Each path below is one point turned by a fixed rotation once a step. After each direction that follows a path, write how fast that rotation turns it, in degrees each step (0 if it stays still).
Each turn is a multiple of 5 degrees from 10 to 175, or 0.
Each row of a path follows its step; steps can be skipped.

step 1: [  6   4  -9   3  13  -5  17  28   2  16   1  18  18  18 -13  -5 -15  -6
   7 -15  -6   3  -9   3  16   4  10  15   8   4 -16  -4   1  -2   9  14
  -3  -9   1   2 -15 -24   9 -10 -15  31  24   5  -1   0]
step 3: [  9   4  11  20  16   4   6 -21  -4  17  -5  13  14   2 -10 -15   2  17
   9   0 -10   9  -2  16  -7  30  -5   3   2  14  -3   5  -4   7   7  26
 -23  14  -9  -6  -1  13  18   9  -4   8   6  29  -8   3]
step 7: [ 27  14  -1  24 -20  -4   5  19  -1  30   9  10  18  16 -16  -4   0 -24
   6  -4  -1   2   2  -6  11  12   4  -2  13   4  -9 -11 -13  -1  -8  16
   2  -7   9  12   3  -1  -1  22 -12   8  16  12   7   2]
step 9: [-15   2  -5  -2  -2   5  -1  -3  -4  25 -15  28   8  -6  -5 -30 -12  16
   5 -10 -24 -12  10  11  12   6   5  -5  -8  14 -12   7   9  14   8  18
  -9 -10   6 -12 -10  -1   0  13 -13  10  12  26   8  -7]
step 18: [ 12  -6 -19  14  -9 -23  17  -1  17   7   2  22   9  12   0 -15  -9  -3
  -7  -6 -17   9   1  10  -7   2  -7   1  18  -2 -23   4   2  19   3   7
   5  15  14  11   5  -7  18  14 -23 -11  14   9 -22  -6]
step 26: [ 15  -2 -13  21 -11   3  27  28 -12  14  -2  20  -3   2 -12 -17 -10  -1
  11  -7   5   7   9  13   8  -5 -12  17 -21   4 -14   9  -8  27   1  10
  -4  -3 -15  14  -8 -11   8  -5  -8  11  16   3  -3   0]
step 28: [  5  18  11  14   7  -2  12  -2   9  23   2  23   2   9   2 -14 -12   6
  29   1 -11  10   0  -2  -6  21  -7  -3  13  -6   2   1  21   4  -5  13
  -8   7  -2 -11 -26   7  10  12 -15  15  -3   6 -26 -17]
Speeds:
[ 1  1 -2  3  2  2  6 -1 -7  0 -6 -1  1  1 -5 -4  3 -1 -7 -7  4  1  5  1
  2 -2  0 -2 -3  2 -2 -1 -3 -2  2 -3 -5 -2 -4  1 -3 -2 -1  7  4  7 -1  0
  1  3] -> 60
[ 0  1  0 -3 -3  3  4  2 -2  2  6  4  0  4  5 -4  5 -1  3  2  1  6  6 -2
 -3 -8  6 -3 -1  4 -4  1 -2  3  0 -1  5 -6  0 -7  0  3  2  2 -1 -3  3 -1
  0  2] -> 40
[ 4  0 -1  3 -1  1 -4 -1  3 -4 -6 -6 -2  4  4  5 -3  4  0  2  2 11  0 -3
 -2  1  3 -2  4  3 -1  0 -4 -1 -3  0 -4  2  1 -3  7 -1  0  4 -3  3 -2  4
 -3 -3] -> 145
[ 1  1 -7  3  1 -1  2 -3 -2  2 -7  2  0 -5  3  1  0 -2  2  1 -1 -2 -2 -6
 -3 -2 -2 -5  0 -4 -7  4 -1 10 -4 -5 -1  1  3  1 -1  0 -6 -2  2 -2 -2 -4
 -5  1] -> 10
[ 6 -3 -3  5 -7  1  1  1 -6 -2  3  2 -4  2 -2 -5 -3 -1  3  0  3  2  0  1
  0  2 -3  3 -1  4  3 -3  3 -1 -3 -2  0  0  3  4 -4  2 -5  4 -1 -8 -7  2
 -2 -7] -> 35
[ 1  1  7 -4  0  5  0 -6 -5  3  1 -2  4 -1  6  2  4  7 -4  0  2 -1  3  2
  5  5  0  3  4  1 -1 -4 -4  5 -3 -1  4  2  0  2 -4 -2 -1 -1  2  0 -1 -3
 -5 -4] -> 130
[-1 -6  3 -4  2 -6 -8 -3 -5 -1 -2  0 -2  0  1 -5  0  1  0 -3  0 -2  2  3
  3  2  5 -4 -9 -3 -4 -1  3  2 -4  2 -3 -4 -3  2  7  4  3  0 -1  0 -1  1
 -3 -3] -> 70

step 4: [ 14   1   1  -8   8   8 -12 -28  10  14  -7   6 -32   0  -9   9   5   7
  18 -20  13 -12   6  17  -3   6  -9 -10 -20   7  15  -1 -10  -7  19  -8
  11  -7 -24 -16   8  -8  19  -8  -6  -6   6  14 -13   2]
step 7: [ -3   8  -9 -14   3 -20  -7  -1  -3   1 -15 -10  15  22  11  16  14   1
   7   9  -4  -3  27  13 -11  -9  25   0  11  12   9  20  10  18   8  -9
  15  14  -6   5 -20   8  13  -3  -8  27  -8   9  11  -2]
step 17: [  7   2  27  -2 -27 -23  12 -20 -11  -2 -12  15  -5  -9  11 -15 -21 -20
   2  18  27 -12  15  -1 -20  -3  12  -5   5  -3   0   2 -11  -1  -2 -13
   0   6 -11  -4   5  11  -7  15  -5  11  -5   1 -10  17]
step 19: [ -8   0  -9  -6  30   7  -4   4 -12   4   3  -7 -21  -3   7   6   4   7
   6   0  10   5  22  -2  -6  13   2  -4 -20  22  23  19  -2 -14  33  -2
   7  12 -13  11  -3 -10  11   2  -8 -13 -13 -14  17 -14]
step 20: [  5  13  -2   1  11  12 -18   1   1  11 -19   9  11   0  17  21   0   7
   6   7 -11 -16   3  -5  -2 -13  -9   0 -14  32 -26  -3 -25 -12 -15  -6
   2  -7  -1  -1  13 -16  20  15 -17  -7  -7  10  -1  15]
step 24: [ 12  -9   5  -1  -1  19  -3 -18 -12   5  -9 -17   8 -14  38 -10 -14  -4
   3 -10  13 -14  -7   2  -5  -9  -7   8 -10  12   4   8 -21  23  -9   4
 -12   3   4  24  -8  -8 -14   0 -17  11  12 -21  -3 -16]
step 25: [ 19   5   1  22  15  -5   4  14  -4  -1   4 -11 -16  -6  10  21 -14   1
   1  21  11   3   5   0   3  -6  -9   1 -10  -1  16   0  -1   7 -18   9
  38  15 -29   6   8 -13  -1 -13   4  13  -9   5 -17 -10]
Speeds:
[ 0 -1  1 -3  2 -2  0  3  8 -1 -7 -1 -3  0 -2 -1 -1 -1 -5  0  2 -4 -1 -3
 -1  3 -1  6  3 -2  3 -4  3  3 -7  0 -4  8 -2  3  1 -1 -4 -6 -1 -8 -1 -1
 -2  1] -> 25
[-4  3 -3  0  0 -3  0 -6  0  5 -5  0  1 -2  2  1  5  5  0  5 -4  2 -3  5
 -2  1  3  1 -1 -4 -2  3 -6  0  1 -3 -6  5 -3 -1 -5  4  3  4 -3 -2 -1  0
 -6  6] -> 110
[ 3 -4 -1 -3  0  1 -1  3 -6  2  4 -1  8  5  0  1  0  2 -7 -5  1  6  5  1
  0  2 -3  5 -2  3  2  5  0  3 -3 -1 -8  0 -6  2  1  2  2  2  0 -3 -2 -1
  4  1] -> 85
[ 6 -3 -4  2  4 -3  1 -4  3 -3 -3  5  1  0 -1  5  1  6 -2 -1 -2  0  3  4
  6 -3 -2 -4  1 -1 -3 -6 -5  0 -6  1  0 -4 -4 -2  1 -1  2 -3  6  0 -2  5
 -2 -6] -> 155
[ 1  0 -6  1 -2  4 -2  5 -1  4 -3  3  4 -5 -2 -2 -3  2  3 -2  2 -2  2  2
 -6  1 -2  2  1 -6 -3  3 -4 -3  5 -2  7 -3 -1  0  3 -1 -2 -5  2 -7 -8 -1
  2  2] -> 45

step 6: [  0   2 -24  -1  -6  12   7   0   6 -22  10 -12  21  21  13   4  -7  -2
  14  10   0  12  -2  10  -3  -4 -21  -5  -3 -20 -17 -14   1   8  15  16
  14  -4  -6  -4   3   2 -14 -27   1  -1   0  -1 -17  10]
step 14: [-24 -21  10  -3 -25  -7  19  -3   2   0  -4 -13  -1  -9  12   5  -1   7
  -1  -1   7   0  -2  -5 -13 -16 -32   1  22 -11 -10   3 -14  -6  10  -9
   2 -24  -5   2 -13  -1   3 -10   1  -6  -9   4   2 -22]
step 16: [ 19   6  -2   4  -3   5  -5  -5   1  14 -10 -20  22   1  13 -13 -11  -2
  -7  14  11  12  -6 -12  26   0  -5   2  13 -16  12  18  -2  -4  -6  16
  -1  -1  -2  12   4 -33 -12   5   8  -2 -11   0  12  16]
step 17: [ -4   6   8   8  16  -5   3 -17  -5 -30   7   6  11  -3   2 -18 -18  -1
   1 -25 -31  10   0  16 -16 -10  15  10 -21   3 -11  -7  17 -10  -1   6
  12   0   4   2 -14  -1   7  -5  -3  -3   4   1  -5   1]
step 21: [ -7  21  -1   2   1  -4   0 -16  15   3 -21  32  -8  -1  13  10  -3   6
   8  -2   9 -13 -34   8 -13 -16  -3  -3 -11  -7   5  -4  10  -5  10  10
  12   4   1 -13  -8   4   1   7   2  -1  10   6 -13  24]
step 24: [  6  -9   8  11   6   4  -4 -18  -1  20 -12 -24   6  -4   0  -6  21  -5
  10   4   5   3  13  -9 -10  14 -13  24   5   3   3   3  11 -10 -19 -12
 -19  -9   8   7  -3  -2  10  -3 -19   0   3  30  -6  12]
step 25: [-18   7   2  35  -3   9   5  12  -3   1   4  16  -9  -7   0  -4  -3 -18
   6  -7   1  -2  -2  11 -11  -4  16 -11   1   0 -21   9  -5  14  27   6
  -3 -27  -1 -18 -11   0  -6 -20   5  -2   3 -13  -6   0]
Speeds:
[-1  4  2  3  3 -1 -2  2 -1 -2  3  4  2  1 -6 -1  8  4  1 -1 -3  2 -7 -2
 -1  1  2  3  4  5 -2 -1  0 -1  6  0 -2  5  1  4  1 -5  3  6 -4  4 -7  3
 -3 -3] -> 175
[-5  0  0  1 -3 -1  2 -1 -1  2 -3 -2 -8  1 -4 -2  5  2  3  3  4 -3  6  5
 -3  0  0  1  1 -2  2  5 -4  4  0 -3 -4 -8  6 -2  1 -4  5  1 -3  0  0 -1
 -1 -5] -> 70
[-1 -2 -5 -4  1  5  2 -6  1  4 -3 -8  0 -2 -1  1  0  1 -3  2 -1  2 -4 -2
 -1  1 -3  1  2  1 -6  1 -4  9 -2 -1 -5  6  2  6 -2 -1 -3 -3 -3 -2 -1  3
  6 -3] -> 175
[-2 -2  4 -2 -2 -1  2  5 -2 -2 -5  2  1  2 -3  3  3  0  1  5  1 -7  0 -6
 -3 -1 -1  1  4 -2  2 -3  1  7  4  9  5  2  0  3  1  7 -2 -2 -1 -5  1  1
 -3 -4] -> 55
[-2 -1 -6 -2 -1 -5  0 -6  1  5  4  6 -6  1  0  2 -3  5 -3 -5  3 -3  3 -4
  0 -4 -2 -3 -2  2  4 -4 -1  1  1 -2 -2  6  1  0  4  1 -5  6 -5 -1  3 -4
 -3 -1] -> 40
[-2 -4  5  1 -4  5  4  0  0  5 -4 -2 -5 -3  3 -2  3  1  1 -8  1 -4 -5  3
  0  1 -1  5 -2  1 -2 -4  8 -4  1 -2  1  5  3 -5 -2  2 -1  2  4 -1 -1  4
  0 -3] -> 110
[-3  6  4 -6  1  4  3  1 -4 -3  4  0  3 -1  1  3  5  2  1  4  0 -3 -1  5
  1 -2 -3  2 -5  0  2  3  1  0 -2  1  0  3 -3 -6  0 -3 -8 -1 -9  3  5  1
  2  2] -> 25

step 0: [ -6   4   2  -3 -12   3 -16  -4  -7   4   1 -12  11  20   4  29 -16 -13
   7 -18   1   6  -2  -3   5   5   3 -13   7  15  -1  -9  13  28  22   4
  37  -6   7 -11  -1  10   2  -4  12   6  -7 -10  10  -9]
step 1: [  4   5  19  -7   8   6   8 -12   2   7  11  -4   1   6  -4   5  -7  11
  13  -5 -24   2 -17   8   0   8  12 -14 -11 -23  25   4   8 -23  -4   9
  -6   7 -30  16  -5 -18  -3   6  -6 -18   4 -20  -2  -7]
step 5: [-22   5   9  -4   0  -3  -9 -11  -2  -6  21  -6  -4  18   6   6  -6  -6
 -22  -7  12  -4   5   0  -8 -30  -4 -13  -2  -8  11  -7   8 -26   1  -5
  26   5   4  12   2 -14 -21  -4  17  -2   9  16  -4 -19]
step 14: [  9 -17  10  22 -15  27   5  -3   6 -13  19 -11   3  -1   7   2   0  -4
  -5   4   7  -1   2 -13   6   7  -2  -8  23  -8  25   4 -14   3  -4   1
  -1   8 -12   3 -10 -11  20   9  -8 -33 -12 -13  10  14]
step 15: [-12  -7 -12   9   8 -21  22 -15 -10  17 -14   4 -10   8   2  32  -8   7
  -6 -18  -3  10   3 -11   7  16  -4 -13 -15  12   0  10  -4 -14   2   6
  -8  13  19  -2  15  15 -10   3 -10   0 -21   4  -4  12]
step 18: [  1   4   0 -13  11  11 -22 -19  -5 -17  -7 -33  16   5  10   9  16   0
   4   2   5   2   3   1  -6 -17  -1  -8  17  -9 -17  -7 -16  -7  -1  -7
  21  -9  12   1   4 -16 -16  -8 -26 -15   0  -8   1   0]
step 24: [-10  -1   7 -19  -4  -1   5  -1  -7  10   7  22   3   2  26 -11   4   2
  -4  11   2  -5  -3  14  15 -21   5  -8   0 -14  -1   0  14 -10 -34   7
  -1   2 -12  19  -4  -3 -18   5 -27   1   0  18  17  -1]
Speeds:
[ 1 -3 -2 -2 -2 -2 -2  2  6  1  0 -3  3 -4  4  3  5 -4 -8  5 -1  0 -3 -3
 -1 -3 -4  2  4  3 -1 -4 -5 -2  1  4 -6 -1 -6  2 -1  0 -2 -2  3 -4  6  0
  2  5] -> 95
[-2  1  1  1  0 -4  6 -2  0  6 -1 -3 -3  3  3  0  5 -1  3  4  1  2 -7  1
 -2  4  0  6 -8  1  3 -1  2 -2 -6  5  2 -3  1  2 -1  5  3 -5 -7  3  2  1
  0  3] -> 160
[-1  3 -3 -2  2  0 -4  2 -2  4  1 -8 -3 -4 -3  2  0  4  5  3  1 -2  1  1
  2 -3 -1  0  3  1 -2 -3  4  2 -5 -2  0  3 -8 -1 -1  7  0  6 -5 -7  2  1
 -3 -4] -> 65
[ 5 -3  3  3  7 -4 -1  2  1 -3  0  4  4  0 -2 -2  1  2  5  2  1  4 -9  1
  8  2 -2  4  2 -6 -1  0 -2  1 -3 -5  0 -5 -5  0  1 -6 -1  2 -2 -1  0 -3
 -2  1] -> 145
[-3  0 -4 -3 -1  1  4  5 -5 -5  2 -7  6 -1 -3  2 -5  1 -4  2  0  2 -8  3
 -2 -3  1  1  1  3  6  7 -1  3 -3  2  4 -3  1 -2 -2  0  0 -1  2 -2 -1 -3
  5 -6] -> 55
